[136 136 153 143 129]
The entry just left of the centre entry is 136
Report the entry just left of 129.
A: 143

139	131	144	114	133	119	121
148	138	153	107	132	110	116
140	126	147	111	132	119	121
133	126	126	121	118	128	132
128	106	120	120	115	142	136
Rows and columns are numbered from 0.
The entry in row 0 and column 1 -> 131
Which number is the smallest entry? 106
Which number is the top-left entry? 139
The maximum is 153
The entry at row 1, column 0 is 148
The entry in row 2 and column 0 is 140
Which number is the entry in row 2 and column 1? 126
The entry directly above 136 is 132
Which number is the entry in the top-right corner? 121

[[140 123 130 138 147 124 142 133 112 116 134 129]
 [120 122 123 131 131 115 119 133 135 104 115 138]
 [147 115 128 141 134 126 132 119 124 140 133 140]
 [122 116 123 140 125 129 122 134 148 144 143 133]]
Rows and columns are numbered from 0.
The entry just right of 148 -> 144
What is the entry directly below 112?
A: 135
The entry at row 2, column 0: 147
What is the entry in row 0 and column 1?
A: 123
The entry just right of the smallest entry: 115
What is the entry in the top-right corner?
A: 129
The entry in row 0 and column 0: 140
What is the bottom-right entry?
A: 133
What is the entry just left of the largest entry?
A: 134
What is the entry in row 1 and column 0?
A: 120
The entry in row 0 and column 2 is 130
What is the minimum?
A: 104
What is the bottom-left entry?
A: 122
What is the top entry of the column that holds the smallest entry?
A: 116
